R: rows in 4 groups, each row roughly a mix of its group's directions
R (149 x 11)
[[-45 -41 -11 -13  -6 -35 -12 -12  22  -8  -7]
 [-35  20   1  -9   8 -46  -6  -2 -42  16 -14]
 [-36 -27  -5 -11  14 -27 -26   5  27  33 -22]
 [ 28  15  -9  10 -25  10 -15  32 -47   2 -27]
 [ 35  39  -8  18 -19  18  -9   3  19 -36  23]
 [  8  19  16  -2  -9  36  -1  39 -38   6  32]
 [-14 -19  -5  17   1  26 -15  12  44  48  -2]
 [ 44 -23 -35  30   7   0  22 -28   7   9   0]
 [-23  -6  25   2  19  12 -34 -21 -28 -19 -41]
 [ 11   2 -11 -22   5 -37  14  13   1 -59   7]
 [  1  22 -21   2  -6 -37 -11 -60   0  -1  -7]
 [ -9   7 -38  30  -6 -25  35 -15  34  13  15]
 [-22  23   6 -16  -4 -30   7  -4 -54  17 -26]
 [ 34  21  -9  10   4  21  -6  34 -47  21  -6]
 [ 15 -18  17  -3 -20  30 -20  40 -36 -18 -19]
 [ 18  36  -6 -14  35 -13  30 -22 -15 -24  25]
 [-29 -29 -21 -13  28 -40 -13   8  10  33   4]
 [-24  19  28 -32 -10 -36  -9  -7  37  13 -15]
 [-15  34 -39  32 -13 -10 -33 -23 -14   6  -4]
 [ -6  27  -6  -2  21 -27  23 -50  27  10  17]
 [-15   7  30  14  29   3  -4 -20  41  26  34]
 [ -5  -8  14  26 -11  37  -9  35  15  45 -10]
 [ 33  43  -4  19 -20  16  -7   5  -3 -39  22]
 [-25  -8  13  -5 -10 -26   5 -41  48 -21  -5]
 [-12  15 -23 -22 -22 -16  -1 -51  -9  30 -20]
 [ 51  41  12  17   7  33   7   4 -10   6   3]
 [-53 -41  -6 -16  -7 -20   1 -12  15 -20  10]
 [ 16  22  20   6 -34  41  13   1 -25 -34   7]
 [-25  32   4  10   5   9 -58  10  -2 -27  -6]
 [ 42  12  -9  30  -7  28 -11   6  40 -22  13]
 [ 20   6 -25   3 -22 -14  31  22  29  20  42]
 [ 31  35  15   8 -19  34  21   1 -27 -24  18]
 [ 15 -42  36  -2  18  17  13 -20   2  24 -33]
 [-26   1  31   4  -5 -12 -21 -39  33  34  -6]
 [ 24 -13 -34 -23 -12  10  14  31 -35 -25 -21]
 [-29  23  22 -26 -28 -25 -14 -11  27  31 -11]
 [-28  27   8   1   4 -33  -8  -3 -46  30 -19]
 [ 55  28   1  19  19  15  -6  20 -10  17  22]
 [ 23   2  23  24 -22  52   5  24  -8  15 -20]
 [-49 -34 -20 -16   5 -40   1 -17   3  -2  -3]
 [ 18  14  30  -3 -37  29 -10  37  -2 -19  26]
 [ 37   1  -5  30 -10  26 -20  12  30 -36 -18]
 [-35 -13  17  -4   9   2 -46 -19 -11  -2 -42]
 [ 24 -10  11   5 -28  59   3  16  18  -8 -19]
 [ 23  11  -5  25   6   8 -29  -9  58 -14  14]
 [ 23  35  15   8  10  25  -3  22 -32  23  36]
 [-12  -8  -3  -7  39  -4  13  47   5 -40 -17]
 [ 49  21 -11  11  22   7  -7  32 -23  27  14]
 [-39 -36 -10 -14  11 -39 -15  -4  30  14  -4]
 [ 12   8  -5 -11  -9 -23  28   9  26  38  46]
 [ 14   6 -23  21 -24 -13  37  19  26  18  38]
 [ 18 -12  53 -21   4  23  -3  27 -23  20  14]
 [-15  19 -50   5 -15 -35  -7 -27  15 -18 -16]
 [-21  -1   4  39 -39 -18  -8 -22  -9   2 -41]
 [-28 -35 -12  -8  21 -37 -19  -2  35  21   5]
 [  7   9 -45  48  -1  16 -31 -16  -2   1  -8]
 [ 42  23   4  13 -12  26 -15  36 -30  12 -15]
 [ 39  14  -9   9  -8  19  -4  -3  45 -35  21]
 [ 41  -7   0  -3 -16  42  15  -2  22 -36  19]
 [  9 -35  25   2   3  27  29  47  10  10  13]
 [ 30   1 -29  15  45  10   7  11 -31  22  22]
 [ 35  11 -17 -12 -11  13  11 -15  25 -50  25]
 [ 57  22  -4  16  14  28  -4  25 -10  17  -9]
 [ 17   5  54 -25  -5  -6 -12 -24  -8 -22  30]
 [ 48  47   8  21  12  20   9 -13 -15  11  -4]
 [-24  28   2  -5  10 -50  -7  -6 -39  12 -19]
 [  1  45 -16   8  -5 -17 -52 -26   5  -3  -8]
 [ 11  19  27 -29  38 -14  28 -16 -19  15  28]
 [  1  17 -47 -17  33  -5  -9   9  -6 -43  14]
 [ 21 -20 -27  28 -10  42   8  -5 -36  15  15]
 [ -9  28  -3   7  17 -29  21 -51  26  10  15]
 [-24 -26  -4 -11   8 -26  15 -33  45 -21  13]
 [ 27  10 -11 -22  -1 -11  19 -27  -9 -55  19]
 [-13  14 -19 -27 -23 -19   2 -50 -10  30 -17]
 [  8 -17 -16  -9  -1  34 -36  45  -5 -29  -1]
 [ 55  30  -4  18  11  32  13   5 -20   0  -2]
 [ 24  18  -4  31   3  12 -27   2  53 -12  21]
 [-19  21 -45  31   5   2 -36  -3  13  -1 -29]
 [ 13  29   0 -12  25  -5  16 -40 -29 -37 -16]
 [ 35 -16  -2   2 -16  47  15   9  27 -28  17]
 [ -4   9   5  -6   5 -32  30 -15  25  46  33]
 [ -1   5  -5   5  17   0 -19  40  53   4 -31]
 [ -5   4 -20  48 -14  20 -10  42  12  27   6]
 [ 23 -43  11  -9  24  35  26  30   4 -12  -5]
 [-13 -48 -17   6  16   9 -10   7  51  11  11]
 [-56 -30  -3 -17 -10 -23   4 -26  13 -15 -10]
 [ 29  46   9   0  -4 -26  14  -8 -37 -28  -6]
 [-26   5  36  24 -17  15 -13  45   4   1  28]
 [-25  26 -40  11   1 -15 -26 -37 -15 -13 -21]
 [ 14   2 -19 -41  32   2   7  24  14   3  44]
 [ 44 -24 -15  32  19   4   7  -2  43   0 -10]
 [ 12  30 -17  28 -11 -31  41  -2   3   1  35]
 [-18 -10  22   3  13  19 -33 -17 -26 -20 -46]
 [ 32 -38  19 -14  24  29  25  28   2 -15   4]
 [-15 -38  28  10  15  13   6  11 -15  49 -20]
 [-12  -2 -32 -12   6 -10  10 -55 -30 -16 -19]
 [ 20  45  19  -6 -21   0  15  -4 -46 -19 -10]
 [-14   6 -18 -31  12 -50   3 -14  -1 -40   9]
 [-40   1 -10 -12  24 -50 -17 -24  -5  15   6]
 [  2  38  20   5 -10 -15 -54  -6  30   1   2]
 [ 18  13 -17 -17  10 -32   8 -35 -12 -48  14]
 [  6  31 -27   0  12 -26  29 -41  25  -8  17]
 [  2   9 -37  19  -5  14 -15  -8  -1 -55 -26]
 [ 25  -3 -17  18  -2  29  -2   0  47  -6  43]
 [ 23  -5  51 -31   1 -13   6 -28  -4 -20  25]
 [ 32 -13  22  20 -12  54  16   3  -1  24 -13]
 [ 45  21   3  29  -6  18 -20  -8  32 -29  -8]
 [-38 -49 -18  -6   4 -29 -13 -11  24  -7 -12]
 [ -6 -29 -19 -14   0  -5  58 -18 -30   9  -1]
 [ 49   0   3  -4 -10  28  25  -5  16 -41  16]
 [-14  -5  23  40 -33   0  -6 -25  -7   3 -43]
 [ 25  36 -12 -18  27 -13  32 -22 -10 -25  25]
 [ 20 -18  16  -1 -27  58   9  20  14  -9 -18]
 [-21  37  17   4  -3  -3 -57  -3  -2 -25   6]
 [ -9  11  28   5 -12  -2   9 -48  41 -28  10]
 [-17   0 -10  26  26 -33 -34  -1  39  24   4]
 [  4  27 -23  29 -11 -37  35   1   5   1  35]
 [-25  19  -7   1  26 -57  -7 -14 -18  20  14]
 [-10 -21 -22  -2  43 -38 -11  -2  13  34  17]
 [  6  -4 -21 -10  -5  22 -34  13 -21 -48 -31]
 [ -4 -13  21   4   3  39  -5  62   7   3   5]
 [-19  -5  24  -4  17  11 -33 -22 -31 -19 -42]
 [-27  -1  21  -5 -17 -17   5 -42  45 -23  -5]
 [ 28 -29  -4  10 -15   1  49  -3   0  38  18]
 [-22 -28  10 -23   8  22 -48  -3   3   2 -37]
 [ 33  28   5   9 -27  31  17   4 -34 -29 -12]
 [ -4  -6  16 -16  42  16  -9  14  30  18  45]
 [ 29   3 -16  26  -1  26 -11   1  50 -11  30]
 [ 47  24  -6  11  15  20  -8  34 -23  28  -4]
 [  0  31 -23  21   2 -28  29 -42  24  -7  13]
 [ 58  29   0  22  19  32  10   1  -2   4  -3]
 [ 17   3  28 -15  22  29   2 -26 -31 -28 -32]
 [-30 -22   7 -10 -10 -27   0 -30  49 -21  -4]
 [ 39 -25  39   1  10  26  18 -19  14   9 -27]
 [  1 -31 -24  -9  13   6   5 -12  48 -11  41]
 [ -7 -14  -3 -34 -24  22  41  12 -42   6  -9]
 [ 15  43  14  -6 -19  -6  16   5 -52 -17 -11]
 [ 34 -26   9   2  20 -10  35 -18 -19 -34  25]
 [-15 -24   2  20 -13  46 -14  22  17  40  -8]
 [-17  -8  32 -13 -12  36  -9  51   8  19   1]
 [-17   7  21   3 -24  -6  14 -47  25 -41   7]
 [-14  28  -7  15   7  26 -56  27   0 -15 -10]
 [-41  25  24 -13 -19 -28 -12  19  31  20  -7]
 [  3 -18 -19  -1  -8  31 -34  33 -14 -37 -25]
 [ 31  -9 -22 -27  42  -5  11  -8 -11 -35 -23]
 [ 24  -3 -27   2  14  -5 -14  45 -39  29  -7]
 [ -1  12  33  -4 -39  42   4  18  -5 -29  18]
 [ -3   8 -21  16  23  13 -34  33  35 -10 -33]
 [-10  21 -32  26  -4  27 -37  35   3  17 -16]]
which group is each row in? (one row of each group first)
[  7  -6 -23   0  12  -2  -8 -18  51 -12  47] | M
[ -3 -18  10  23 -31  14 -24  44 -32 -11 -18] | X
[-32  40  -7  12 -28 -39 -18 -19   0  17   5] | E
[-28 -30 -20  -9  28 -42 -14  -4  19  28  -2] | D

[ 52  14  -3  24   0  21  10 -20  15 -21 -32] | D
[ -8  -8  19  35 -41   0  -1 -24  -6   6 -45] | X
[ 12  31  18 -18 -25   5  18  -5 -51 -19 -19] | M
[  2  -2 -23  -6  28  -1  -3  35 -44  38  11] | D
[-40  10   2  38  -8 -24 -34 -26  19   2 -13] | X
[ 21 -15  43  16  -3  39  10   6  -6  31 -26] | M
[-19 -45  17 -22  24 -11  13 -13  10  38 -19] | M
[-10 -19  -9 -26  -5 -21  47 -41 -21   5  -4] | E
[-40   2  11 -22   5 -34   0  -5 -43  19 -21] | M
[ -7   3  10   0 -25 -11  20 -32 -49   3  37] | E
[ 51   2  28   8  -9  39  16 -16   0 -14 -18] | M
[ -7   8  -8  -7  22  -8 -16  35 -35  49  12] | D
[-23   2 -35  -9  20 -41 -15 -16  26 -11  30] | M
